Each path below is one point turned by a fixed rotation once a step. After each direction that follows a path, write how fast that rotation turns it, in degrees a step (0 if it stays still).
Each turn is a multiple of 5 degrees from 10 to 175, or 0.
Each row of a path follows its step; steps can be skipped.
Path 1:
step 1: [0.4 12.4 25.4 -9.8 12.0 20.7 -2.8 12.0 -7.9 21.2 -21.6 -9.0 -26.6 2.2 1.4 1.0 37.7 -3.6 -74.4 -22.2 -6.6 18.6 -19.8 -16.1 20.7 -1.1 13.3 -14.7 32.5 -48.0 48.6 7.9 -10.9 -35.2 -2.5 -38.2 20.3 35.2 -4.9 1.1 11.2 -28.2 4.9 -14.9 31.1 -13.7 13.5 -18.3 55.1 1.9 17.6 -11.2 -12.8]
step 2: [3.7 -13.1 -0.1 -0.7 33.4 -24.7 30.1 22.9 15.8 15.1 -17.7 16.3 20.2 23.4 17.9 10.6 13.7 -18.2 -65.6 -6.0 20.9 6.6 28.2 -11.6 6.8 -9.0 -6.8 12.4 37.5 -15.9 28.0 18.6 -11.3 16.8 -5.0 -49.2 11.6 30.8 23.6 -8.4 66.0 -2.1 14.7 27.3 -22.8 14.9 36.9 -5.8 -10.7 -6.6 25.6 -29.3 23.5]
step 7: [14.9 8.5 -0.2 -4.3 47.9 5.4 44.7 1.2 -13.1 40.5 -19.5 -13.1 18.4 -44.0 -31.3 -29.0 26.3 0.1 -50.7 -23.0 25.3 -20.5 9.3 20.3 -5.2 25.6 14.5 -10.0 10.1 -43.1 27.1 10.7 -7.0 -13.5 -17.6 -10.9 33.1 0.4 29.9 -3.6 29.5 -20.3 12.2 -9.6 4.2 15.5 36.4 12.1 40.6 -2.1 21.6 -24.2 24.0]
step 9: [-15.1 -7.8 7.8 -8.3 27.6 -3.8 27.0 45.3 12.4 54.3 4.6 14.2 -17.4 29.8 28.0 11.4 6.6 12.2 -39.6 -31.8 1.8 43.6 14.8 -16.3 10.1 -42.4 18.5 -4.7 49.8 -0.2 22.7 32.9 -10.1 -8.5 -19.6 -8.5 15.6 22.6 -5.6 -21.3 1.0 0.4 -2.1 -11.1 38.3 -0.5 23.1 -2.5 42.4 -17.0 -44.2 -15.5 19.4]
step 11: [26.7 15.2 2.5 21.6 64.6 26.7 17.3 9.8 -28.9 -2.0 21.5 16.3 0.8 30.4 -1.1 12.6 3.7 8.8 -20.5 -31.2 -17.4 -2.2 18.2 7.6 -3.5 -17.0 1.2 -14.5 1.3 -23.4 13.2 -16.9 -9.6 -4.2 5.5 20.8 5.7 51.4 37.0 -0.2 26.6 -23.8 -25.6 12.2 -33.2 18.2 56.9 4.7 15.0 -15.8 11.0 -59.5 29.5]
step 14: [21.6 -22.3 -5.4 16.6 45.0 17.0 40.2 9.8 31.7 29.9 21.8 14.3 -16.9 -9.1 4.7 28.7 26.6 9.3 -50.3 -7.6 2.6 -1.6 0.1 -48.2 -1.5 10.9 -13.2 -9.0 59.5 -7.6 -3.6 3.8 1.7 -2.6 -9.8 5.3 -12.0 46.5 10.5 -18.2 48.6 -1.4 -1.0 2.7 -12.6 51.4 29.2 14.6 24.2 -12.4 1.0 -35.6 5.7]
step 25: [-18.3 44.6 -1.8 -28.0 52.3 -14.2 32.3 29.9 26.8 39.9 0.5 28.3 -5.5 0.4 5.4 -10.3 29.6 -17.1 -42.6 6.0 -18.0 20.0 -3.7 -49.1 4.0 -26.9 3.1 13.1 29.0 -22.3 1.3 1.2 7.2 -10.5 -10.6 -33.3 -11.8 19.9 -4.5 1.4 11.4 -20.3 15.1 5.7 54.5 30.6 14.4 -4.6 41.7 -20.1 14.4 -29.3 -16.1]
step 31: [12.4 14.2 -4.3 -30.1 51.2 33.9 29.1 6.3 -3.8 30.4 -19.4 -2.8 10.9 20.1 11.6 -47.5 25.6 -28.6 -29.8 -3.8 11.1 -24.1 -22.6 20.3 -14.2 6.4 -8.5 28.6 11.5 -16.7 8.1 24.5 15.8 -13.0 -20.5 -37.2 18.7 4.8 12.9 -25.8 -12.9 -17.4 11.0 38.6 10.9 50.7 36.2 -22.6 25.4 -26.0 4.4 -26.1 16.2]
[13.1 -3.2 7.4 0.1 -5.9 -5.7 7.6 -13.0 1.0 -0.4 9.9 4.3 7.5 3.7 3.8 -7.9 5.8 -3.7 4.9 3.0 1.3 2.2 10.6 16.2 1.0 18.5 -6.2 1.0 -0.8 -0.7 -6.1 9.7 0.8 -2.7 -0.8 2.2 3.4 6.5 13.3 7.3 -3.9 -11.9 -4.2 -1.4 -2.0 13.1 4.8 5.9 -3.7 -1.5 0.8 -2.3 4.7] : 90
[7.5 -9.7 6.4 9.9 -0.1 6.7 3.2 -2.7 -3.8 15.6 3.3 -2.2 2.2 -5.0 -2.8 -0.2 -9.0 10.3 8.8 -2.3 9.4 10.4 12.3 -9.3 -1.0 2.7 17.0 -3.7 -1.6 -13.3 3.3 -3.0 -1.8 -5.0 4.7 4.7 7.9 6.6 -5.7 -6.9 3.2 3.3 1.3 3.1 -4.6 -5.6 3.6 7.2 -5.7 3.5 -11.6 -6.8 3.7] : 10
[-2.3 -1.2 -1.9 0.3 4.5 14.3 -2.3 13.5 0.0 -1.2 4.7 10.6 -1.0 12.6 -1.6 4.8 6.8 -12.3 7.6 8.8 3.1 9.1 0.5 2.2 -5.9 0.8 11.5 -3.1 -4.2 6.0 -9.4 8.2 1.5 0.0 -6.4 5.3 -6.4 -2.6 -5.5 -4.0 -10.6 7.8 -4.6 7.6 -8.1 9.3 -1.2 8.3 12.6 -6.8 -8.2 6.9 2.8] : 65
[-10.4 -13.8 -6.9 -7.3 -9.2 6.8 4.3 -6.1 -2.3 9.3 3.7 -13.9 -3.3 2.0 6.3 5.5 0.7 -3.2 1.3 -6.2 -14.9 -7.4 1.4 -0.5 0.5 -2.5 3.4 9.8 8.4 4.0 -4.0 0.9 0.4 3.3 -3.0 6.1 -7.6 9.3 6.0 -4.3 -3.6 6.0 -18.7 4.3 2.1 -0.4 -6.5 -1.2 -5.7 -6.5 -2.4 -13.0 5.8] : 125
[3.3 -7.0 2.2 1.2 6.5 15.4 -3.3 -4.4 -1.8 1.1 0.7 0.9 13.0 -0.1 -11.5 -2.0 -10.4 4.7 -2.2 1.6 3.8 -13.5 -9.6 8.6 1.1 0.3 -3.5 -5.6 3.9 4.5 5.2 -6.8 0.2 4.1 -6.6 9.3 -5.1 -12.4 7.3 -7.7 9.1 0.6 6.7 13.7 -3.5 5.3 7.8 0.4 -5.7 -8.2 7.8 -0.5 12.8] : 90
[-6.4 -5.3 -6.3 -2.9 12.6 -7.1 -2.8 0.1 14.8 6.4 1.9 1.7 1.0 -13.4 3.5 13.5 7.6 3.6 6.6 2.4 3.7 -0.3 17.4 -0.7 -5.4 -6.9 -9.6 -2.5 -1.9 8.2 2.5 -0.6 -2.7 8.8 -1.1 -0.4 6.5 -3.8 3.8 2.2 -0.9 -2.9 1.5 -4.4 -0.3 -8.0 0.1 12.9 7.7 -4.9 5.3 -1.0 17.8] : 155
[1.9 9.0 -4.2 0.2 -5.9 6.5 -4.5 -4.4 -2.9 2.1 -5.4 3.6 -3.7 2.1 -14.4 0.7 -4.4 -2.9 0.7 -4.5 -11.0 2.4 12.1 -5.5 -1.2 -11.2 -8.3 1.3 -0.9 2.3 1.7 4.2 -4.9 11.3 7.2 -3.0 -0.7 -3.2 5.2 -12.5 1.8 -13.6 -5.3 -1.0 -18.7 11.3 -4.2 4.5 -5.5 15.6 -3.4 4.6 -1.5] : 135
Path 2:
step 5: [-16.0 -25.2 -22.6 41.0 -18.0 -3.2 20.4 48.2 -5.3 -29.3 -2.4 -28.8 -19.7 12.3 14.9 -1.2 -39.6 18.2 11.4 -18.9 -31.3 -11.2 5.7 -23.5 -4.8 -12.6 18.6 17.9 -2.7 -8.5 -45.2 -27.2 9.2 -0.8 -13.3 -21.6 65.5 -27.2 -14.6 -9.5 46.9 20.0 -11.2 -32.0 -29.9 17.5 42.2 5.2 7.0 22.4 -6.7 -10.3 -5.1]
step 11: [0.0 10.6 -23.3 50.4 29.3 10.1 -10.8 26.1 -23.3 -10.1 -1.1 7.8 12.5 13.9 27.9 -3.1 18.6 14.5 43.9 -15.7 -7.7 26.6 -8.7 -9.7 36.8 -25.9 9.3 17.2 9.8 24.5 -5.2 -20.2 -18.2 19.7 -13.8 -30.7 46.1 -21.1 -60.8 -3.4 25.0 5.4 -22.5 -29.6 -8.6 -21.7 -9.4 56.4 -36.6 28.6 13.0 -6.2 -19.9]
step 13: [24.4 -15.5 6.0 40.3 36.5 31.1 1.3 16.6 -8.1 -6.1 -23.2 -16.4 22.1 -26.7 35.0 7.6 9.0 -11.0 28.7 -30.1 -45.1 -6.8 -30.8 -48.6 10.4 30.7 16.7 18.5 0.2 33.3 -13.2 -19.1 -12.4 -2.4 -1.9 29.5 -7.7 -46.0 16.5 8.8 -18.0 24.0 20.1 -27.5 -6.2 28.3 -27.6 8.3 22.4 46.4 -1.8 -31.0 -10.3]
step 15: [-14.7 -37.9 -31.6 -20.1 15.1 -0.2 10.5 -1.9 -5.6 -16.9 -51.2 -6.4 -13.5 -22.7 -0.4 0.8 -44.9 -11.6 -24.2 -9.9 -63.1 -20.1 13.3 -45.8 -1.5 -31.2 -12.7 -13.3 -7.1 -3.6 10.5 -16.8 -17.5 9.5 -27.6 -3.6 35.0 -45.8 -22.6 3.7 12.1 14.8 -13.5 -12.7 16.1 2.6 29.5 -4.9 -19.1 68.6 -2.2 -17.1 -3.3]
step 21: [32.3 -21.6 0.8 15.7 -1.4 9.2 -6.3 24.7 -3.7 28.9 -7.8 -2.7 16.1 24.5 42.6 -9.6 -17.1 10.3 9.7 -9.1 -15.2 -35.3 5.8 -56.1 22.0 -17.1 -16.7 -3.5 -24.0 7.9 -35.0 27.2 -13.3 -4.5 -23.1 -44.8 25.8 -33.3 -39.5 -20.1 46.5 1.5 -20.7 -2.9 19.1 14.8 -15.2 -6.1 -57.9 44.4 13.4 -9.2 -18.5]
step 27: [12.6 10.9 -3.6 36.6 54.7 27.8 -20.9 -12.3 -23.4 4.1 -24.4 11.8 9.1 1.9 10.8 16.0 -30.6 0.2 11.2 -16.3 -14.5 -33.5 -4.9 -13.9 11.7 -19.6 -12.3 6.8 -17.7 -11.5 -3.9 -46.5 -12.2 -9.4 -36.4 -37.1 2.4 21.0 -8.1 -5.6 25.8 15.4 12.2 -30.7 -41.9 -29.8 -8.2 -35.2 -64.4 21.9 27.8 -15.7 -31.5]
step 30: [-13.2 -7.2 4.7 17.8 15.3 -15.3 -45.3 12.9 25.1 28.5 19.2 2.0 9.2 -19.6 20.8 -19.6 15.2 -13.7 2.5 -26.9 -32.3 8.3 -14.1 -0.2 29.9 -0.8 -14.3 13.6 2.2 14.9 -49.4 -38.1 -15.1 -4.9 21.7 -28.9 6.2 -13.1 27.0 -10.9 27.9 1.4 -4.3 -51.5 -32.1 24.8 -55.8 18.3 -27.6 47.5 24.7 -25.8 -16.1]
step 34: [-2.7 -24.3 -24.3 54.2 14.6 12.6 -20.3 -15.2 -11.9 -29.6 11.1 -14.7 -25.7 15.2 5.1 -11.4 -4.7 13.8 23.9 -28.1 -56.0 -0.9 -24.6 -35.1 6.0 -1.3 9.0 -4.3 37.2 -22.5 -23.6 -37.7 -22.9 -3.8 -25.3 -38.9 26.8 -36.4 -22.5 -16.5 25.0 36.2 -0.7 -18.4 -5.2 -47.5 19.2 -33.7 -16.3 -4.5 -5.9 -3.0 2.6]
[-0.6 -11.5 -2.0 -4.2 2.8 4.7 3.6 -1.8 2.3 5.5 -2.8 -10.8 -5.7 -0.4 4.9 -6.5 6.9 17.7 -4.9 10.3 -6.1 5.2 7.4 2.7 -5.9 0.9 -2.6 -3.8 -0.5 -3.2 -2.2 3.0 1.9 -7.8 -17.6 9.3 20.1 0.1 -3.7 1.1 2.1 -4.8 -7.0 5.2 -1.3 1.7 11.2 5.1 -7.3 0.4 0.0 4.6 12.4] : 110
[5.8 -8.3 -5.9 -11.4 0.5 2.9 1.3 -1.1 -0.2 1.0 -6.2 6.1 7.1 -2.9 3.1 0.2 8.4 -1.4 -9.3 -3.3 -10.6 6.6 -3.5 -0.2 2.1 4.0 2.8 -9.9 8.2 -0.9 -10.5 -16.7 2.1 -3.0 4.0 -7.2 -7.6 0.8 -10.1 0.9 -8.1 8.7 -3.7 -3.1 23.2 -3.3 1.4 -0.5 6.0 -3.1 5.9 -3.2 11.4] : 20
[6.4 -8.9 1.9 -5.3 2.3 -2.9 -0.5 1.1 -6.8 -16.7 2.3 -1.3 6.6 3.5 -1.1 -16.9 15.6 4.8 -0.6 -6.4 -2.9 0.7 3.6 -22.7 -2.2 2.8 3.2 -4.5 -4.8 3.8 -0.9 4.6 -0.8 10.3 0.7 2.8 -5.4 -6.0 -1.4 -0.8 -4.4 -8.0 -1.4 -4.2 -10.8 -9.5 4.9 0.3 4.2 -7.4 -9.6 -5.4 -4.6] : 35
[-5.0 -2.7 -4.5 -5.5 3.9 2.8 -5.4 -1.7 1.1 12.6 -9.4 0.2 6.7 -6.0 5.6 -5.7 8.3 -10.1 -4.0 -2.8 10.0 -17.2 12.2 9.0 -12.4 0.2 6.7 3.4 0.6 4.4 -5.0 -4.9 -6.7 1.6 0.9 -6.3 -2.0 2.0 10.4 -8.2 7.8 4.3 -0.5 -2.9 -1.7 -4.3 13.0 12.9 -3.2 -9.3 -4.0 2.3 -7.6] : 35
[-9.9 3.2 -8.1 7.5 -6.3 7.8 4.1 10.3 -8.8 9.5 14.1 -0.7 -6.2 -10.3 5.1 0.0 1.6 -1.6 -7.7 2.3 6.8 7.2 4.6 0.2 -2.3 -1.9 5.2 6.5 1.9 -18.6 8.4 2.9 -2.4 13.3 1.4 4.4 -4.6 -10.8 -11.4 -10.0 -6.9 3.9 -5.9 -5.5 -0.3 -7.8 3.1 -1.7 1.1 -3.7 1.7 -4.4 4.9] : 125
